The rows of D fall into 4 groups, which share some directions, and each row is roughly a mix of its group's hidden directions.
D, 168 rows:
[[ -1  -3   2  36   3 -14   9  19  -1  -5 -13  -6]
 [ -9   4 -14   2   2 -27   5  10   3 -14 -27   7]
 [ 10  10  -2 -22  25   0   1  -9  26   0  -8   1]
 [  1   9  -2 -13  23  -8   9   6  28 -15   6 -13]
 [ -3   8  20  -5   0 -13 -11  10  -5  17 -18 -25]
 [-15   2   2   8  17  -4  20 -20 -18  16   0 -13]
 [-11   1  15  -2 -12  -3   4  23   1   9  -2 -32]
 [-27 -13 -16   5   0   3 -12  -2  -3 -20 -17  13]
 [ 24   7   4 -19   5  11  11  -2   1  15  22 -14]
 [-17  -7   6  24  -6  11 -19  17   2   7  18  -8]
 [ -6  -6   0 -17  11  16   1 -30  -5  22   6  -5]
 [ 11   4  -3  -2  -1  22  -9 -25  -4 -27   7   7]
 [ 33  12   4 -10   5 -11  20  -6   6  10   0 -11]
 [ 10   4  -8 -36  -4   2  -7  -6   3  -4  13  20]
 [  8 -10   1   6 -23  14   5  -2   0 -28  -4 -20]
 [ 26   9  12  -7   2   5   9   1   6  19  20 -17]
 [ 11   9   0 -16  24  11  -9  -9  12  17 -16  14]
 [ -7  -1  -2 -18  21  13  -1 -14  24 -10 -16   9]
 [ -9  12  -2  -2  21 -22  -5   2   0  29   1  12]
 [-26 -11 -18   0   2  -1  -8   2 -11 -22 -16  10]
 [ 16  12   7 -18  19   4  -6 -13  12  13 -18  14]
 [ 10  -1 -14   0   0  19  -1 -20  -2 -23   7  24]
 [-15   2   0  31   3 -20  17  12  -8  -3  -9  -5]
 [ 26  12  16  -2   1   0   9  -3   9  21  17 -15]
 [-26   7   4  25   2 -11   3   2 -22   0  -2 -13]
 [  9   5  -7 -17  28  11  -1  -1  20   9 -17   8]
 [  5  -2   6  14   7 -16  26  20   8  -4 -14  14]
 [ -3  -8   9  15 -23  -9  -5   9 -27   6  14 -11]
 [  7   7   2 -22  10  17  -4 -27 -13   9  15  -5]
 [-19  -9   3  -2  11  -7  14  15  11  23  23  -3]
 [ 13   4  12  -7  -2  21   0 -12   3  17  30  -7]
 [  0   1 -13 -15   8   8   5 -14  20   1 -26  19]
 [ -7   8  14  -6  12 -20  -2  19  -4  27  -5 -11]
 [-24 -12   3  28  -7  10 -19  10  -1   0   3   6]
 [ 31   9  15  -5   1  -3  12   3   5  19  11 -14]
 [ 33   8   5 -18   4   2  17 -13   3  11   5  -5]
 [ -2   4  -4   8  19  -2  27 -24 -12  15   0  -6]
 [ 21   7   4  -4  -9  17  -9  -8 -12 -30  -9   1]
 [  4  -2  -2  19 -25  -6   3  16 -24  17   3   3]
 [-20  -9   1   7   6 -20   9  11   8  28  -2 -11]
 [-15   5 -10  -5  15 -10  -3   1   5  29  12  21]
 [ -4  -2  -3   7   0 -15   8 -12  -3 -10 -32  23]
 [  5  19  -8   0  13  -3   7  26  14  24  -4   8]
 [-10  -1  -8  -8  32   5  -2  10  20 -12   7 -13]
 [ 18  14   4 -19  22   4  -3 -12  18   9 -11   8]
 [-35  -9  -9  12  -3   7 -19  11  -1 -10   3   3]
 [ -3   5  13  -5  16 -21  -3  17  -5  28 -12  -2]
 [-21  -9  -7  15   2 -12  -7   9   5 -13 -30   1]
 [ -7   3 -16  -2  -1   6 -12  22   2  -4  28 -21]
 [ -5 -11  -8  -4  -1  22  -8 -20  -5   2 -22  22]
 [-10   0  -1  10   3  10 -10 -21 -15  12   4 -31]
 [-13 -17   5   5 -20   5  11  12   8  -3   1 -30]
 [-21  -4   9  -1 -17  13 -29   1   1   0   0 -18]
 [  0  11  14   7  -1 -17   3  12   0  -8  29 -21]
 [-10  10  -2   0  24 -19  -4  -1   0  28   2  16]
 [-23  -6  -4  -2  10  -7   7   7  13  27  21   3]
 [-16   1   9  24  12  -2  11  -7 -15  10  -7 -24]
 [ -2 -10   2 -17   9  13   1 -30  -1  22   8  -8]
 [ 26   5  10   0   0  10   4  -2   3  16  26 -18]
 [  5  -3   1   5 -20   3 -28  25   5 -13  -9   5]
 [-27 -10 -16   0   1  -4  -8   2  -6 -22 -19  11]
 [-14  -5   5  -5  -3  30 -11  -5  -3   9  26   5]
 [ 26  15   8 -10   3  -5  14   4   7  18  16 -15]
 [ 24  -6  -2 -26  11   7   9 -11  12   6   8  16]
 [  1  -1  27   4 -21 -14  -2  -9 -15  -9  15 -11]
 [ -5 -11  15 -11 -16  12 -20  16  20  -2  -5  14]
 [-22  -2   3  12  11  -4   6 -17 -16  14   3 -25]
 [  7   1 -20   7   7   7   4 -19   2 -15  11  29]
 [-12  -5   1 -14   8  16  -3 -30  -2  20   9 -11]
 [ 32   6   2 -19   5   4  15  -7  -1   8  12 -14]
 [-15  -3  -8  -1   3 -17   3   2   1 -14 -35  13]
 [ 19   8  -9 -28   6 -11  18 -14   2  -6 -13   2]
 [-10   1 -25  -9   4  -1  -8  22   2 -13  13 -22]
 [ -1  11 -10  17  16 -11  16 -14 -22   2   3 -17]
 [ 31  11   6 -18   4   1  18  -9   6  14   7  -5]
 [ -7  -4 -27  -1  -4  11   7  10   8  20 -20  16]
 [-11 -16  12  -3   3   6  -9 -22  -5 -30   5  -9]
 [ -4   2   3  10   3  14  -9 -20 -14  10   2 -33]
 [-11   5  -1  -7  23 -13  -3   1   4  28  14  15]
 [ -8 -15  12   6  -5  -2 -10 -11 -17 -24  17 -18]
 [ 12   5  -3   9   3 -27  11   2   9  -5 -31   0]
 [ -6   9 -10  17  16 -18  25  -7 -20   3  -2  -2]
 [  0  -2 -31  -1  18  16   6  13  14   9 -11   8]
 [ -2  11   3 -10  21 -12   5   7  23 -12  17 -19]
 [-25 -10 -23  -2   3   1  -6   5  -7 -22 -15   8]
 [-17   7  -3  24  11 -17  24   1 -15   3  -7   0]
 [ -1  -4   9  13 -10 -11  -5  10 -20  -2  27 -22]
 [  1  -5  12  10 -26   2  -9  -9 -28  12  -3  11]
 [-19  -5  10  15   8  -2   3 -14 -14  13   2 -29]
 [ -9  -3  -6 -10  31   9  -5  -1  19 -17  10 -13]
 [  7  -7   7 -20 -11   3  -4  15  20  -5  -3  29]
 [ -9   9   1  -4  22 -19  -3   6  -1  30   1  14]
 [-21  -1  -7  -5  13 -10   3   8   6  29  17  12]
 [-27  -6  -5  22  -3 -11 -11   4   1 -12 -19  11]
 [ 21  10   2 -20   4   7   8   1   1  11  25 -18]
 [ 19  -2   4   2 -12   2  -8  26  18 -15  -8  17]
 [-22  -4  -8  -6  13  -5   3   4   9  25  23  12]
 [ 19  -1  -3   0 -11  19  -2 -13  -5 -33   0   4]
 [  1   6  -7   3 -24  -1   8  -1  -2  22 -19  24]
 [ 12  -6   8 -18 -13  21 -25  -4  14  -1   9  -4]
 [-22  -6 -12   0  -2 -12  -5   0  -4 -20 -25  18]
 [ -3   2 -19   8  -1  11   1  17  -4  26 -16  20]
 [ 11  -2  -7  -6 -12  24  -3 -13   3 -27  16   8]
 [-12  -2  -9  -2  20  -9   4  -4   9  23  19  21]
 [-10  11   3  -3  22 -20  -5   5  -2  30   1   9]
 [ -6   2   3 -26 -12  22 -23 -15   1   5   9   0]
 [ -2 -12   6   9 -20   7  12   7   5 -16   0 -31]
 [-21  -7   6  31  -7   7 -19  12   1   3  11   0]
 [ 12  -4   8 -21 -13  21 -23  -1  17  -2   8   6]
 [-16  -4 -21  -1   2   2   5  -6  13  11  27  19]
 [ 23   3  -5 -15  -9   4  -7  13  13 -12   0  28]
 [ 10  -8   7 -19 -13  19 -26   0  16  -2   6  -7]
 [-11 -18   9   1  -6   5 -12 -23 -13 -23   9 -10]
 [ -3   1  23  -6   5  -5  -9 -18   1 -21  21 -16]
 [ -4 -10   1 -16  10  14   1 -30  -1  22   9  -4]
 [-32 -10  -6  15  -6   5 -20   8  -3 -13   0   6]
 [-10  -2   7  -4   1  17 -13 -23 -10  14   6 -25]
 [ 27  11   9  -7   3   2  11   2   6  17  20 -17]
 [ -6  -2   7 -17  -1  20 -10 -27  -6  16   6 -15]
 [  2  -1  -5  13 -26  -3   5  15 -18  23  -8  11]
 [ 15   6 -10 -27  -9   3  -8   3   9  -9   8  26]
 [ 16 -10   4 -23  -8  16 -16  -2  22   2   8  12]
 [ -7   0  12 -16  17   3  -3 -21  19 -25  -5  -1]
 [-21 -17 -15  15 -12   5   7  13  -6 -16  13 -12]
 [ -4   7  17  -4   2 -17  -8  13  -3  23 -19 -20]
 [  5  -1 -10  15  -3  -8   4  33 -13  15  10 -12]
 [-13  -1 -13  -1  17  -7   4  -6  10  20  20  24]
 [  1 -10 -11  -6   0  18  -5 -18  -3   6 -26  22]
 [ 23   7   3 -14   4   9   6   1  -3  10  27 -21]
 [ 12   6  21  -6  -2  -2 -12   5 -14  -6 -23 -23]
 [ 16  -4 -12  -2   0  16   2 -11  -7 -28   8  22]
 [ 30   7   2 -21   4   8  13  -6   2  11  16 -11]
 [  2  -1  14   5 -30  -7  -2 -23 -18  -2  -3  10]
 [ 23   9   8   2   3 -13 -15  -8 -13  -6 -29  -2]
 [  3  16 -11  -5  20 -10  -9  -6  -5  12   7  30]
 [ 10  17 -13   1   4  -5  10  24  11  27  -3   6]
 [ -1   6  -5  16  14  -1   6 -20 -24   9   3 -23]
 [ -7   4  19   3   3 -15  -3  10  -5  17 -22 -25]
 [ -6   9  20  -5   0 -11 -11  11  -6  16 -15 -27]
 [  2  -3   5  -5  25  -1  -6   0   6 -21  20 -24]
 [  9  -7   5   5 -22  16   5   3  -2 -27 -11 -19]
 [  7   1  26   4 -15 -14  -4 -10 -15 -12  18 -13]
 [ -4  -2 -29   0  15  15   6  17  12  12 -13   9]
 [-29 -11   0  19  -7   3 -17   0  -6 -10  -7  17]
 [-22  -6 -12  -4   1  -9  -3  -1  -5 -19 -27  16]
 [ 19   8  -1   8 -11   0 -12 -17  -6 -18 -28  -1]
 [  7  -4  -2 -14  -8  -6   2  20  15  -8  -7  33]
 [-14  -1   7  23  10  -2  16 -16 -11  14  -2 -22]
 [-11  -7  14  -1  -3 -15   5  21   4  21  -8 -24]
 [ -2   5  -9 -16  -5  14 -19 -25 -14   7  13 -14]
 [  5  -7   5   1  19   3  -7  -1  -4 -20  23 -26]
 [  2   9  -3  14  -4 -16   4  31   0 -21 -10  11]
 [ 33   2   7 -18   5  10  16 -14  -3  10   6  -4]
 [-13   7 -13   1  18 -13   2  -1   3  23  14  24]
 [-31  -6  -5  22  -5  -6 -14   4   1 -11 -12  11]
 [-23   4  -3  15   5   4  -2 -16 -16   9   1 -27]
 [ 15   0  -7 -20   8  -8  17 -17  -1  -9 -26   5]
 [ 13   6   4 -12   0   9  -4   8   5   9  29 -26]
 [ 10   7  -4 -20   7   9   5 -31 -12  11  14  -7]
 [  6  -4  10   8 -34  -9   0 -11 -23   6  -2   6]
 [ 16   2  13   2 -14   6  -7  -3  -9 -22 -18 -23]
 [ -7   6  13  -4  15 -20  -1  18  -3  29  -9  -6]
 [  3  -1  -4 -35   1   9   2 -22   3  11  10  11]
 [ -1   8  -1   6  13 -10   5  31   7   4  20 -19]
 [  8   4  -7 -21  -2  18 -18 -24  -6   5  15 -11]
 [  8 -12  -7   5 -19  21   4 -11   1 -30   0  -4]
 [ 10   2  -7   7 -19  -5   3  12 -14  29 -16  14]
 [  6  -1  -5 -26 -15  -1 -23  14   9 -14   6  12]]
One row of each group comes first, with its name. Which group is each row after those in?
[ -1  -3  -4  -9  32   9  -4  -1  16 -19  10 -16] | R
[ 10  -4  10  11  -9  -2  -7  31  18 -15 -10   7] | S
[  3  13 -12  -7  15   1 -12 -14  -3   5   8  33] | X
[ 23  11  -6 -30   7  -8  17  -8   3   0  -1  -8] | G

[ -4  -8  -2  -1   1  29  -9   8  -7   6  30 -11] | G
[ 27   3  -6  -1  22  -5  26 -10  -3   4   3  10] | S
[ 34   9   7 -14   5  -5  20  -9   0  10   0  -6] | G
[ 18  17  13 -18  18  -2  -6 -10  12  14 -14  10] | R
[-13   3 -20   2   4 -23   2  13   6 -16 -24   1] | G
[ 21  -1  -2   2   1  13  -6 -22  -7 -30  -4   9] | X
[-24   5  -7  24   9 -17  16  -1 -14   2  -4 -10] | S
[ -2  -3   3  36   9  -3  15   5  -3   7 -17 -12] | S
[ 13   3 -11 -32  -8   5 -12  -3   8  -7  12  20] | S
[ -8   1 -20   0  -6  10   5   8   5  23 -21  22] | R
[  7   1   0 -20 -19   1 -24  14  10 -15   9  15] | S
[  2  -7   8   0 -26   3  -2 -32 -12  -9  -2  10] | R
[-21   1   5  21  -1   6 -15  -6 -14   6  -1 -27] | S
